0: Array([  2,   0,  -6, -12,   1,  13, -10,  -8,  -8,  -1,  -2,  -1,  -7,  13,   0,  10])
1: Array([ 10,  16, -19, -35,  -8,  21,  -4,  16,   2,   9,   7, -16,  -3,  20,   5,  20])
2: Array([ -3,  -4,  -1,  -5,   9,   9,  -2,  -2,  -4,   0,   0, -10,  -7,   5,   3,   7])
3: Array([  4,   1, -13, -19,   7,  20,  -5,   4, -12,   4, -13, -11, -14,  22,  -6,  20])
4: Array([ -1,   1,  -2,  -9,   0,  -1,  -9,  -1, -11,   5,  -2,   0,  -2,   6,   0,  12])
5: Array([ 12,  43, -18, -11,  -6,  39,  27,  50,  42, -30, -20,   6,   9,  16,  22, -21])
6: Array([  37,  127,   39,  127,  -90, -127,  127,  127,  127, -127,   40,  127,  127, -127,  -44,
       -127])
7: Array([ -5,   0,  -2,   2,  -4,  -1, -16,   0,  -7,   5,   0,   2,  -8,   0,   3,   7])
8: Array([-26, -47,  35,  38,   2, -14,  21, -42,  17,  -3,   2,   5,  13, -37, -39, -11])
9: Array([  5,   3,   0,  -2,  -3,  -4, -20,   6,  -9,  11,   3,   6,  -6,   0,  -2,  13])
10: Array([  5,  12, -15, -27,  -4,  18,  -6,  11,   2,   7,   4, -12,  -3,  21,   1,  18])
11: Array([  4,   9, -12, -19,   4,  16,   2,   6,  -6,  -2,  -3, -12, -10,  20,   7,  13])
12: Array([ -64,   51,   30,   49,  -70,  -38,  127,   21,   81,  -39,   56,   12,  127, -127,   64,
       -127])
13: Array([ 12,  16, -16, -30,  -7,  14, -10,  15,   5,  13,   7, -10,   0,  19,   4,  13])
14: Array([  0, -13,  13,   4, -24, -14, -21,  -1,   6,   9,  -2,   5,  -5, -14,   0, -16])
15: Array([  7,  12, -12, -29, -10,  11,  -8,  18,   6,  14,   9, -11,  -3,  15,   5,  14])
16: Array([  0,  31,  -8,   4,  -3,  46,  28,  44,  36, -42, -36,   3,  13,  22,  25, -34])
17: Array([  9, -43,   1,  25,  28, -19, -61, -31, -54,  50, -14, -37, -41,  11,  -1,  44])
18: Array([  9,  15, -12, -27,  -3,  15,  -5,  15,  -3,  12,   6,  -9,  -8,  20,   0,  20])
19: Array([ 25,   9, -16, -35,  -5,  15,  -3,   8,  11,  19,   5, -11, -10,  20, -17,  34])
20: Array([-10, -12,   6,  17,   5, -11, -11, -10,  -5,  -2,   2,   2,   0,  -9,  -2,  -1])
21: Array([  9,  20, -19, -30,  -6,  15, -14,  17,  -1,  10,   9, -10,  -1,  21,   8,  17])
22: Array([ -1,   2,  -4,  -4,   2,  -3, -17,   6,  -9,   3,   0,   0,  -7,   6,   5,   5])
23: Array([ -4,  -7,  -6,  -1,  10,   7,  -2,  -7, -11,  -3,  -3,   2,  -8,   7,  -4,  11])
24: Array([ 28, -26, -34,   0,  34, -18, -98, -22, -89,  97, -23, -83, -55,  29,  -1,  74])
25: Array([-21, -17,  17,  35,   9, -20, -20, -16, -21, -11,  -3,  12,  -2,  -9,   0,  -3])
26: Array([-36, -44,  37,  39,  25,   8,  21, -39, -21, -19, -15,   2, -20,  -6,  -4,   3])
27: Array([ -5,  -9,   1,  -8,   0,  10,  -2,  -9, -10,  -1,  -6,  -4, -14,  10,  -4,  14])
28: Array([  5,   8,  -5, -10,  -8,  -5, -16,   9,  -3,  11,   4,   2,  -1,   6,   5,   6])
29: Array([-34, -43,  24,  33,  16,   4,   4, -51, -24, -20, -30,  -1, -19, -11,   1,  -3])
30: Array([  2,   9, -13, -20,  -3,  14,  -2,   8,  -4,   6,   3,  -6,  -8,  12,   2,  20])
31: Array([ -5, -21,  14, -12, -12,  11,   9, -17,  29,  11,   7, -15,   9, -11, -10,   1])
32: Array([  8,  16, -15, -27, -18,  11,  -3,  23,  18,  15,  14, -27,  13,   4,  24,  -7])
33: Array([ -2,  -4,   5,  22,   7, -29, -19, -20, -16,  13,   9,   2,  -9,  -7,   2,   3])
34: Array([ 33, -42,  -8, -31,  21,  25, -78,   1, -56,  63, -30, -71, -67,  62,  -6,  85])
35: Array([  5,  15, -11, -23,  -3,  11,  -8,  15,   0,   9,   7,  -6,  -4,  12,   5,  15])
36: Array([ 14,  17, -17, -30,  -6,  12, -11,  18,  -4,  11,   4,  -9,  -5,  21,   3,  17])
37: Array([  0,   5,  -4, -13,  -3,  14,  -3,   5,  -6,   6,   2,  -6,  -7,   8,   7,  10])
38: Array([-24, -28,  24,  28,  19,  -6,   3, -31, -21, -12,  -8,  14, -11, -14, -14,   4])
39: Array([ 10,  19, -18, -27,  -6,  12, -13,  17,  -1,   9,   8,  -9,  -1,  20,   7,  16])
40: Array([  6,  11, -14, -20,   3,  13,  -5,   8,  -7,   3,  -3,  -6,  -6,  23,   0,  19])
41: Array([ 17,   5, -15,  -5,   0, -12, -25,  -3, -18,  31,   5, -16,  -7,   6,   0,  15])

Array([  5,  14,  -3, -18,   1,   9,  -9,  12,  -1,  13,   9,  -4,  -4,  13,   5,  14]) 35 30 18
Array([ -2, -56,   0,  39,  39, -52, -67, -43, -82,  65,   0, -54, -38,   1,  -5,  57]) 17 24 33
Array([ -5,  12,  -8,  -4,  -7,  44,  18,  12,  15, -24, -28, -11,  -2,  29,  19, -13]) 16 11 5
Array([ -26,   52,   63,   79,  -33,  -74,  100,  -19,   98,  -50,   38,   97,  120, -127,   12,
       -127]) 12 6 8
Array([ 12,  20,  -6, -34, -13,  17,  26,  21,  42,  -9,  13,   5,  21,  -9,   0, -20]) 32 5 15
Array([ 10,  11, -12, -11,  -2,  -6, -17,   8, -11,  20,   6,  -7,  -2,  11,   0,  12]) 28 41 9
Array([ 23, -12, -25,  11,  -1, -38, -57, -18, -35,  51,  -2, -28, -11, -13,  -6,  21]) 41 17 33
Array([  87,  -76,  -21,  -29,   62,   12, -116,  -34,  -51,   81,  -53,  -53, -124,   91,  -53,
        127]) 34 24 17
Array([ 29,   1, -44, -36,  11, -12, -52,   2, -48,  62,   3, -58, -31,  24,  -2,  51]) 41 34 24
Array([ 27,  10, -43, -44,   6,  23, -62,  17, -44,  54, -10, -60, -30,  45,   1,  59]) 34 41 36
Array([  0,   2, -14, -17,  -5,  23,   2,   2,  -1,   0,  -1, -13,  -4,  18,   8,  10]) 11 37 30
Array([-24, -22,  14,  39,  11, -34,  -9, -18, -19, -10,  -2,  19,   5, -20,  -5,  -5]) 25 38 20
Array([ -6, -10,   7,   3,   6,  -7,   2,  -8,   8,   2,   9,   3,   0,  -6, -12,  12]) 20 23 2
Array([  4,   5,  -3, -11,  -3,   9,  -7,   6,  -5,   6,   0,  -5,  -2,   9,   1,   9]) 37 4 0
Array([  37,  -33,  -66,  -44,   38,  -18, -127,  -28, -124,  126,  -22, -117,  -66,   37,  -10,
        103]) 24 34 17
Array([ -64,  127,   23,   84,  -96, -105,  127,  127,  127, -127,   94,  127,  127, -127,   19,
       -127]) 6 12 5
Array([-13, -19,  22,  27,   8, -21, -18, -18, -18,   5,  -9,  30, -12, -15,  -1,  -8]) 25 20 38
Array([ -9, -49,  41,  19,  -7,  -5,   4, -38,  22,  10,  -9,   3,   5, -31, -40,  -2]) 8 31 38
Array([ 38, -49,  -5, -32,  17,  17, -65,  -6, -20,  32, -10, -31, -77,  44, -35,  92]) 34 17 19
Array([ 26,  -1, -29,   8,   1, -36, -47, -18, -35,  54,   5, -31, -13,   2,  -3,  27]) 41 17 33
Array([-15, -33,  23,  20,  16,   1,   5, -37, -22, -18,  -9,  -1,  -8,   4,  -3,  -1]) 38 29 26
Array([ 32,  16, -38, -31,   0,  -4, -33,   6, -26,  45,   3, -35, -16,  24,   1,  32]) 41 36 21
Array([  1,   3,  -6, -21,   1,  19,   0,   0,   2,   0,   6, -17,  -6,  18,   9,  15]) 11 30 37
Array([ -3,  -2,   3,   8,   1,  -9,  -9,  -5, -12,   4,   1,   5, -10,  -3,   2,   5]) 7 22 20
Array([-27, -32,  27,  36,  18, -14,   0, -30, -18, -14, -10,  16, -14, -14,  -1,  -7]) 38 25 29
Array([ 44, -19, -26, -52,  16,  29, -71,   6, -35,  51, -23, -48, -60,  71, -13,  82]) 34 24 17
Array([-18, -21,  26,  20,   6, -16,   3, -23,   8,   0,   7,   4,   5, -20, -13,   1]) 20 38 25
Array([-15, -26,  28,  53,   5, -33, -13, -15, -13,  -4, -10,  18,   8, -28, -12, -11]) 25 38 20
Array([-13, -25,  27,  -3, -27,  -8,  -3, -10,  30,  15,  20, -13,  19, -25,   6, -18]) 31 14 20
Array([ 42, -51,  29,  22, -17, -14,  75, -58, 101, -37,  -6,  31,  34, -59, -55, -55]) 8 31 14
Array([  7,   8, -12, -11,  -7,  -4, -14,   3,  -5,  17,  11, -14,  -2,   6,   5,   9]) 28 35 22
Array([-23, -27,  20,  33,   2, -32, -17, -19,  -4,  -3,  -4,  23,  -6, -19,  -2, -14]) 25 20 38
Array([ 19, -21, -24,   3,  25, -15, -73, -20, -62,  62,  -8, -57, -32,  22,   4,  47]) 17 24 34
Array([ 10,   7, -15, -13,  14,  36,  -3,  -1, -20,  -6, -17,  -7, -19,  36,  -3,  30]) 3 40 11
Array([ -20,   56,   13,  127,   13,   53,  127,   84,  127, -127,  -97,  100,   31,  -50,   47,
       -127]) 16 5 12
Array([  8, -26,   0,  57,  11, -65, -41, -44, -45,  48,   3, -10,  -1, -30, -10,  12]) 33 17 25
